In the rows, zero is written as 128.
One turn moves every row onto another: examples first, then more rows asked
kab: [115 119 151 143 134  96 133 147 134 122 142 105  88 104 100 143 102 119
 133 147 141 152 134 123 111]
kubeg: [136 133 168 130  96 126 114 109 171 107 111 133 135 141 160 129 157 140
 153 160 120 143 147 128 127]
sef: [116 144 132 165  83 139 140 126 124 127 162 131 139 146 124 166 149 138
 129 127 115 135 123 142 115]
manom: [113 143 139 113 122 101 134 151 156 105 158 133 124  91 101 131 128 104
 148 129 139 117 106 126 144]
ruri: [165 126 123 107 111 147 104 134 147 127 131 110 143 115 153 101 125 100
 165 131 157 129 161 110 138]
nutom: [125 134 109 160  87 135 117 117 159  99 137 136 146 160 141 152 120 117
 110 107 112 134 161 112 113]
Mun: [137 146 109  97 102 149 127 125 147 111 149 139 142 101  91 134 120 110
 135 139 143 116 101 138 106]
Tor: [128 126 111 129 107 135 115 111 143 114 136 134 145 123 140 153 103 126
 111 125  77 149 169  93 108]
Dud: [140  93 143 148 108  98 160 161 140 142 155 126  95 158 118 107 119 128
 149 137 111 121 133 104 103]
kefa: [168 114 108 107 108 146 129 146 150 136 129 127 159 113 148  93 118  94
 161 118 126 105 146 113 133]
Fotu: [146 127 147 157  96 129 130 143 124 134 160 113 102 183 130 129 145 147
 145 149 134 132 146 113 115]
mepos: [153 129 116 116 102 147 113 135 139 157 128 117 161 111 166 107 129 111
 163 121 136 135 150 118 147]
kon: [121 153 115 115 102 139 133 136 137 143 145 144 156  98 108 144 130 123
 133 128 121 123  92 146 134]
kuf: [114 125 111 173 112 104 133 149 166 126 117 126 133 148 134 142  96 116
 110  99 116 134 148 115 130]
ras: [141  98 153 132 103 116 123 129 117 156 144 117  92 139 126 115 115 141
 141 158 124 165 147 109  93]
vovi: [115 160 140 122 104 133 121 144 153 122 157 134 132 107 117 153 153 120
 141 127 148 126 102 140 149]
Soz: [107 124 149 175 107  97 152 160 149 116 154 124 108 137 112 148 134 116
 134 118 133 124 119 137 125]
nizu: [119 148 124  97 118 116 120 123 138 110 152 124 130  84  96 130 110 113
 148 149 152 144 115 125 124]
vusad: [161 120 129 121 101 146 117 151 163 130 135 124 145 124 160 104 143  93
 162 111 146 109 149 118 145]
dal: [150 113 141 151 101 116 137 138  95 155 142 133 129 156 123 115 120 147
 129 149  83 127 137 121 119]
sipiv: [148 119 134 114 124 144 128 129 131 103 149 118  99 109  89 147 105 117
 123 159 122 130 138 119  76]
Pozap: [138 128 117 129 101 147 146 119 111 126 155 138 144 117 102 154 117 132
 121 145  80 124 126 130  89]
Rired: [160 129 127 116 117 152 143 135 196 120 102 123 127 150 132 123 130 139
 152 164 128 116 133 121  93]
fam: [124 128 125 147 134 125 111 150 172 128 116 107 102 131 135 157  98 122
 110 121 135 154 164 101 121]
goka: [136 115 142 118 113 122 150 131 173 150 101 142 148 118 151 123 131 145
 151 155  75 132 126 123 117]
zibar: [138 140 129 131 126 107 133 118 155 130  90 108 143 138 133 110 101 151
 157 175 134 148 143 123 123]
Tep: [151 116 126 116 117 119 121 149 143 144 127 118 152 101 157  93 117  98
 166 119 131 124 152 112 156]
nit: [143 119 150 140 113  92 143 132 173  90 102 138 143 145 131  97 121 121
 152 152 109 104 136 126 128]
Zovel: [140 113 121 120 132 138 121 144 173 105 130 127 109 119 127 151  99 111
 107 124  92 129 166  87 100]
duvu: [169  96 152 132  92 142 124 135 125 123 145 138  99 160 113 113 129 125
 124 150 108 114 141 119  84]

Dud turns into dal
Pozap turns into kab
Tep turns into mepos
Now find these:
fam turns into nutom
goka turns into zibar
manom turns into kon

One turn moves every row onto another: examples first, then more rows asked
Tini: [121 144 134 134  89 131 148 129 138 126 160 149 132 115 135  96  96 122
 158 127 105 134 121 145 147 162 115 157 138 142 139 172]
rab: [118 157 157 130 102 108 145 118 121 138 114  96  89 146 153 128 116 102
 105 141 109 123 133 158 145 138 132 109 120 100 157 144]
Gili: [106 154 149 132 110 110 139 130 110 141 105  96  94 135 148 149 115 109
 104 135 117 120 142 156 148 124 136 117 118 106 164 146]
Leke: [ 99 104 127  98 153 142 107 118 109 136 111 119 137 157 117 128 130 164
 119  77 146 125 112 165 144 163 112 131 109 134 125 154]
defop: [101 147 106 129 155 117 126 115  75 137  94 126 127 146 147 137 133 146
 100 112 115 141 105 136 116 116 103 133 146 137 151 158]
foru: [134 128 161 126 125  80 137 172 108 119 126 129  86 114 109  99 119 102
 130 117 129 127  86 155 121 166 123 127 144 127 124 115]
Gazo: [ 94 107 121  86 149 130 100 118 120 124 106 110 135 148 123 139 130 163
 119  80 132 130 101 160 143 166 101 132 108 126 135 144]
mavab: [102 122 108  91 136  98 132 119 120 143 123 165 142 154 142 145 115 134
 111 122 102 130 125 113 154 152 103 153 171 136 102 148]
sido: [103 123 108  82 134  93 121 120 131 144 123 160 136 151 140 154 115 136
 121 116 102 139 113 126 164 146  91 145 170 125 111 134]
batas: [113 140 129 139  96 122 148 124 137 136 167 156 135 120 133 115  90 119
 148 139 115 129 117 131 148 154 104 157 141 146 143 176]
sep: [153 140 164  96 149 126 153 144 138 100 141 104 131 141 145 117 100 156
 130 101 151 121 131 144 123 164 137 120 126 169 143 133]
rito: [124 133 152 129 131  89 137 162 116 114 134 127  75 116 112 104 126 100
 140 121 132 127  77 158 134 169 120 128 149 130 106 119]
Dut: [119 128 130  98 145 110 109 119 111 131 126 128 127 174  90  96 157 116
 109 123 143 122 106 134 161 133  98 160 142 137 104 117]
puz: [124 148 139 140  97 122 143 120 132 139 167 145 135 123 142 111 102 119
 162 135 110 135 116 135 160 162 109 152 143 143 143 179]
bipi: [113 166 155 124 114 109 140 127 113 139 116  91  98 138 157 141 120 107
 107 127 108 123 132 144 152 134 148 110 116 103 160 139]
fodek: [121 137 156 125 136  88 130 168 120 116 129 135  82 123  94 107 118  94
 122 126 134 126  86 154 123 173 115 134 145 130 107 117]
riki: [110 156 103 121 154 105 109 120  82 131 107 123 129 158 146 136 133 148
 112 108 102 137 108 139 118 113  96 139 146 147 158 158]
Dar: [124 133 116  94 156 105 112 116 117 124 133 124 119 174  91  96 157 122
 122 117 130 123 109 139 159 130  83 157 132 150 119 118]
nozi: [153 141 159  98 140 137 138 155 142 109 134 105 134 146 130 125 102 157
 124 107 158 120 142 147 123 162 132 116 125 170 144 137]
Ludig: [157 141 156 103 137 124 148 149 136 107 140 102 134 147 143 114  78 152
 129 107 149 123 142 139 133 161 131 106 126 160 140 136]

nozi turns into Gili
rab turns into Tini
riki turns into sido
Now find these:
Leke turns into defop
bipi turns into puz

One turn moves every row onto another: examples first, then more rows asked
gav: [162 143 166 140 116 128 109 102 136 100 138 126 128 118 135  94 126]
Rugag: [159 140 171 134 135 155 131 126 132 140 124 104 134 106 134 117 114]
voz: [106 133 118 117 105 122 110 163 114 108 157 125 125 137 145 157 133]
boda: [102 115 111 101 139 135 111 115 151 132 154 138 139  91 123 131 109]
tativ: [144 135 178 133 138 147 135 129 142 126 125  98 124  99 142 113 124]
vumad: [130 113  96 133 103 130 112 121  99 114 112 128 156 143 127 132 111]
Kof: [107 125  95  93 139 132 109 117 142 132 140 146 141  98 119 127 115]
Lofa: [153 124 161 125 158 140 154 133 133 111 121  93 124 153 140 138 123]
gamib: [129 147 175 148 140 138 116 115 145 146 144 117 135 141 133 163 134]
Tir: [162 127 155 122 168 124 118 125 136  98 146 127 155 146 157 112 130]
zud: [129 117  77 134 116 145 113 113 124 116 113 121 136 123 106 134 115]
Fimop: [107 107 122  89 135 137 132 122 148 125 144 141 158  97 138 130 112]
fos: [147 147 161 137 144 101 126  96 153 109 116 132 139 149 124 116 151]
gipil: [109 123  97 130 135 131 159 142 107 131 124 145 118 107 122 138 158]
Totat: [110 112 105 142 136 121 168 127 109 120 127 150 118 112 116 131 158]
Tubob: [171 111 139 143 111 125 129 112 110 110 154 123 100 134 148 144 110]
Zuzad: [135 137 174 157 129 126 127 113 150 138 128 113 123 149 135 155 151]
sidin: [110 104  94 129 133 113 164 139 114 126 117 136 132 115 117 134 150]
vazo: [104 114 116 121 136 122 179 130 117 106 121 145 137 117 128 135 154]
neto: [136 112  85 131 120 127 108 120 109 134 105 125 144 132 111 124 111]
Mune: [140 127 179 139 147 141 138 138 139 138 133  98 126 108 145 109 121]
bet: [117 104  83 130 112 121 110 112 114 124 122 130 147 127 110 133 110]
gen: [138 133 131 157 140 114 105  92 128  99 152 118 131 141 155 167 120]
Lomat: [150 121 140 115 165 122 157 116 148 123 114  96 125 116 147 150 116]
tikal: [126 113  92 123 129 126 165 136 125 117 121 144 113 121 107 132 156]
kego: [166 123 136 116 169 100 141 122 138 105 141 138 139 115 164 121 142]
nov: [159 139 166 135 112 121 110 104 125  98 137 128 117 133 123  97 119]
bez: [108 125 110 132 125 123 116 172 113 129 160 115 106 134 130 147 136]
liti: [143 136 166 132 154  98 129 106 149 120 121 144 141 150 126 117 155]
Gop: [143 161 163 131 156 101 128 115 140 113 133 142 137 152 123 128 156]
Fipor: [109 106 114 106 147 137 122 130 143 131 167 138 137  89 128 113 112]
kig: [129 117  84 139 130 122  98 120 107 118 124 125 148 138 112 113 109]
debo: [119 126  98 127 119 126 111 161 128 120 166 145 115 125 134 150 157]
vuzu: [104 141 100 115 119 129 106 156 115 119 160 136 112 107 135 141 139]
fikav: [102 113 100  95 136 121 114 135 144 123 150 131 147  90 130 126 117]
gaso: [111 121  95 110 144 145 107 129 156 126 149 134 150  91 132 135 128]
boz: [159 112 170 133 130 143 138 120 123 101 169 130 113 144 147 127 120]
Zeg: [165 150 161 142 122 128 128 103 112 100 136 138 124 127 120  97 126]
vabap: [136 139 162 134 163  93 132 107 145 115 124 134 140 152 123 105 142]
Roz: [151 136 165 147 121 123 110 108 119 101 148 123 121 129 129  89 111]
Fif: [154 134 179 138 127 145 130 133 147 135 133 103 123 107 149 120 135]
gubo: [128 136 174 167 133 132 113 118 138 139 134 112 131 145 142 156 145]
Giz: [121 130 173 167 138 122 120 117 135 141 140 112 125 158 134 149 135]
Tam: [101 121 103 130 111 118 119 160 112 115 163 129 117 114 136 148 143]
nus: [123 118  81 131 119 131 117 115 107 139 110 139 138 132 110 137 123]
gafu: [100 110 103 140 154 118 169 122 120 121 126 138 124 125 106 132 147]
dileb: [134 125 156 154 155 140 127  88 132  95 141 116 144 156 140 147 119]
gokez: [106 140 108 123 126 116 107 169 118 118 158 125 112 120 139 147 147]

bez turns into gafu
dileb turns into Tir
Lomat turns into gen
Now find these:
Roz turns into Mune
Zuzad turns into fos
vuzu turns into gipil
Fimop turns into voz
Zeg turns into Rugag
zud turns into gaso
fikav turns into Tam
tativ turns into gubo
neto turns into boda

